(in the rows, 128 means zero)
Each named move below is a turn or a mirror, shown by a few rows before and after it. Which moves, in which order, take the first row of each later pair to the second? The first pair is answered.
Z_206 (before -> after):
127 131  99 139 130 139 131 108 140 145 121 140 141 109 131 -> 128 128  97 128 130 142 138 116 115 145 125 146 146 117 136
123 134 134 129 122 124 138 130 111 128 134 124 131 126 140 -> 122 136 135 140 122 121 130 122 136 129 132 119 126 117 136
128 123 139 113 108 111 109 121 100 105 133 120 125 117 158 -> 127 125 141 125 107 110 100 112 128 106 130 114 119 107 153
130 122 146 129 107 100 101 131 146 103 120 114 121 121 128 -> 134 117 143 111 107 103 115 146 103 103 124 125 130 136 137
Z_150 (before -> after):
133 108 110 126 132 122 138 138 121 114 127 139 131 150 124 -> 130 109 118 134 123 112 120 127 146 106 121 131 126 137 126
130 123 117 147 145 110 157 150 103 133 137 141 129 127 136 -> 129 130 140 144 111  97 113 119 147 115 120 131 122 100 135
127 116 122 111 137 125 132 150 142 141 120 152 130 156  96 -> 122 114 123 133 141 112 124 146 167 134 119 142 122 146 102
128 114 105 137 143  97 126 123 145 123 115 138 128 134 112 -> 133 121 114 108 123 106 115 114 134 123 109 147 134 133 104
Z_884 (before -> after):
136 135 123 114 128 154 137 144 148 142 123 119 128 132 116 -> 139 134 131 111 122 147 139 155 135 137 127 116 127 134 122
131 118 121  94 121 132 115 116 134 133 105 159 148 140 112 -> 134 125 128  91 121 142 122 118 115 142 111 154 151 136 117
148 157 146 119 108 154 121 113 111 133 119 120 139  93 136 -> 148 142 154 115  93 118 114 142 110 103 117 114 129 108 140
125 121 114 155 134 122 126 124 144 120 125 112 129 113 121 -> 129 132 119 151 138 141 135 121 125 136 131 110 134 105 125
Z_838 (before -> after):
118 109 103 112 132 103 141 152 128 107 117 151 131 171 119 -> 119 120 137 123 105  82 112 144 139  87 116 127 122 140 145
118 108 124 102 126 122 108 143 133 140 152 158 125 143 132 -> 118 106 131 113 126 109 106 151 138 132 155 147 119 140 139
109 129 134 148 138 126 147 162 136 125 150  99 121 116 141 -> 112 146 149 123 111 149 120 123 130 131 139 106 132  90 145
126 124 143 111 103 121 118 108 129 107 123 128 127 134 136 -> 126 118 121 103 120 135 136 112 122 120 124 144 133 153 119
Then:
(two moves a pair)
123 121 119 135 118 105 101 131 162 106 119 120 124 136 125 -> 123 112 113 134 125  97 115 149 126 100 125 123 128 148 140 -> Z_206, Z_150
122 119 127 127 144 133 121 125 142 110 124 139 128 134 116 -> 123 121 123 121 147 143 129 124 124 116 126 144 133 135 119 -> Z_206, Z_884
121 123 114 144 143 132 141 120 133 138 134 128 134 131 121 -> 123 123 124 138 133 121 141 133 106 127 139 123 134 131 139 -> Z_838, Z_206
128 138 147 128 140 137 127 130 152 136 136 125 126 124 142 -> 133 138 153 115 134 136 134 141 130 136 139 128 127 132 143 -> Z_838, Z_884
122 119 107 119 132 126 123 119 132 121 119 154 142 137 123 -> 126 133 115 118 135 145 133 113 115 139 127 148 146 126 126 -> Z_206, Z_884
117 109 116 133 125 110 107 114 166 116 112 143 134 138 122 -> 116  99 108 143 136  99 121 133 138 108 118 143 134 148 140 -> Z_206, Z_150
122 106 117  89 117 114 110  78 143 102  96 154 132 140 122 -> 121  97  94 128 172 116 172 129 125 126 126 142 125 168 120 -> Z_884, Z_838
137 114 121 104 101 132 110 110 120 120 121 137 128 118 122 -> 138 120 123 107 103 142 111 106 120 128 123 135 129 112 122 -> Z_206, Z_884
150 131 128 131 136 117 130 155 153 128 138 134 122 152 110 -> 150 135 119 124 145 138 140 147 132 144 140 144 133 154 111 -> Z_884, Z_206
119 125 120 149 134 120 112 115 164 118 120 122 120 117 126 -> 131 144 147 131 125 130 134 141  98 127 142 108 123 117 147 -> Z_884, Z_884
140 153 133 135 152 173 156 115 104 157 148 122 134 102 132 -> 134 149 123 149 159 171 147 100 139 157 141 123 131  97 123 -> Z_150, Z_838
124 117 114 137 136 108 129 151 117 118 121 131 120 140 141 -> 129 123 120 112 123 118 125 146 102 120 118 139 126 143 135 -> Z_150, Z_150
123 129 140 131 125 113 141 153 111 117 132 114 120 139 131 -> 123 145 145 118 110 137 116 110 134 128 117 122 129 116 121 -> Z_206, Z_838
128 129 109 112 134 143 136 130 118 135 124 140 130 135 116 -> 125 127 113 139 138 127 130 135 154 127 125 123 117 127 115 -> Z_206, Z_838
144 142 140 105 116 114 126 139 132 113 135 115 118 135 119 -> 143 136 116 102 134 132 142 133 127 129 134 133 126 148 107 -> Z_884, Z_150
125 136 106 143 149 141 143  96 118 132 139 140 137 136 110 -> 126 145 128 160 137 125 129 101 150 123 142 114 121 120 111 -> Z_884, Z_206
140 137 141 111 122 136 140 150 121 136 130 130 123 141 107 -> 134 127 137 130 124 119 125 144 158 124 121 126 115 137 105 -> Z_838, Z_884
127 119 109 158 141 105 134 127 175 121 123 111 131 135 116 -> 136 138 111 139 152 151 162 121 110 159 138 118 149 130 128 -> Z_884, Z_206
137 117 149 152 121  99 123 161 116 111 152 109 114 133 120 -> 128 114 127 169 136 113 110 124 165 122 138 121 116 123 104 -> Z_206, Z_884
122 147 132 133 118 143 104  92 164 124 118 146 135 112 125 -> 117 136 112 172 156 135 133 114 161 130 131 138 129 122 136 -> Z_150, Z_150
135 149 143 121 118 139 111  88 131 152 128 125 133 107 137 -> 132 133 111 133 154 143 141 110 145 165 133 137 130 138 111 -> Z_838, Z_206
128 134 120 152 144 142 139 121 140 147 131 126 128 119 128 -> 131 122 132 144 128 107 137 154 128 117 134 118 118 134 135 -> Z_884, Z_884
133 115 133 144 140  91 141 163 140 119 138 112 113 148 121 -> 129 131 139 153 132 115 110 106 174 130 124 112 119 109 125 -> Z_884, Z_838
117 111 127 115 107 124 139 125 125 132 109 145 115 133 123 -> 116 111 135 122 103 115 135 127 130 125 110 136 110 127 130 -> Z_838, Z_838
127 128 121 138 142 142 101 126 153 134 101 130 142 136 119 -> 129 119 127 144 144 119 116 161 120 117 113 121 137 149 139 -> Z_206, Z_838
137 144 109 110 128 157 146 114 130 155 118 146 141 130  92 -> 138 152 138 130 112 131 128 121 174 140 119 115 119 112  93 -> Z_884, Z_206
127 135 121 140 143 150 137 119 126 147 131 130 129 125 129 -> 130 139 127 125 131 153 128 113 124 147 127 134 132 122 124 -> Z_150, Z_150
138 143 162 116 112 124 130 152 130 129 136 105 121 128 119 -> 134 139 143 105 111 137 114 122 157 133 119 127 131 130  99 -> Z_884, Z_838
128 105 103 152 158 108 146 147 130 127 129 132 124 157 129 -> 128 127 127 131 118 122  97  94 171 125 107 133 126 121 120 -> Z_884, Z_150
125 117 109 108 126 144 130 122 173 143 123 154 116 142  79 -> 123 112 131 152 127 102 128 151 184 119 136 116  93 130 111 -> Z_150, Z_838
124 126 138 145 123 107 121 133 115 112 126 119 123 117 165 -> 127 125 134 112 109 119 113 123 101 113 117 139 135 126 155 -> Z_838, Z_884
140 122 133 153 144 127 130 127 136 136 142 115 141 110 148 -> 143 129 133 131 135 145 124 111 123 145 138 127 151 108 142 -> Z_838, Z_150
126 113 120 147 128 120 116 107 140 120 121 133 123 108 150 -> 127 113 108 125 133 139 127 104 117 132 120 151 136 120 141 -> Z_838, Z_206
127 120 123 123 126 127 120 123 118 124 124 132 138 132 132 -> 127 128 128 128 129 136 120 116 123 131 127 127 137 123 132 -> Z_206, Z_884
132 133 128 134 130 130 114 104 144 112 103 140 121 108 112 -> 141 141 151 120 118 126 128 133  96 109 118 129 120 111 129 -> Z_884, Z_884
125 119 127 120 114 156 126 130 140 115 116 138 131 124  92 -> 121 109 114 148 141 146 146 147 136 115 127 131 127 130 104 -> Z_206, Z_150
130 133 143 126 119 128 123 132 128 130 135 128 128 127 121 -> 129 132 138 126 123 133 126 129 134 135 134 130 128 129 114 -> Z_838, Z_206
114 109  94 119 131 133 128 123 114 131 122 167 121 129 126 -> 117 109 103 114 124 126 132 137  97 125 127 162 118 132 133 -> Z_884, Z_884
127 131 112 130 137 123 130 103 137 128 122 137 133 121 134 -> 129 132 117 117 125 122 123 104 137 124 118 140 133 123 128 -> Z_838, Z_150
128 106 123 141 115 108 128 139 134 112 130 129 112 134 133 -> 132 113 124 110 103 124 125 132 119 118 124 144 121 138 121 -> Z_150, Z_838
138 120 131 119 138 122 151 170 107 129 142 124 123 153 113 -> 133 115 128 113 117 112 112 137 162 113 118 134 120 145  95 -> Z_884, Z_150
134 129 112  96 130 155 132 108 140 149 115 157 139 144  90 -> 128 111 115 145 150 108 149 157 164 126 131 126 112 156 102 -> Z_206, Z_838
132 126 129 105 119 135 123 123 112 122 121 148 138 134 120 -> 130 121 117 126 136 131 130 126 146 126 121 144 129 141 104 -> Z_206, Z_838
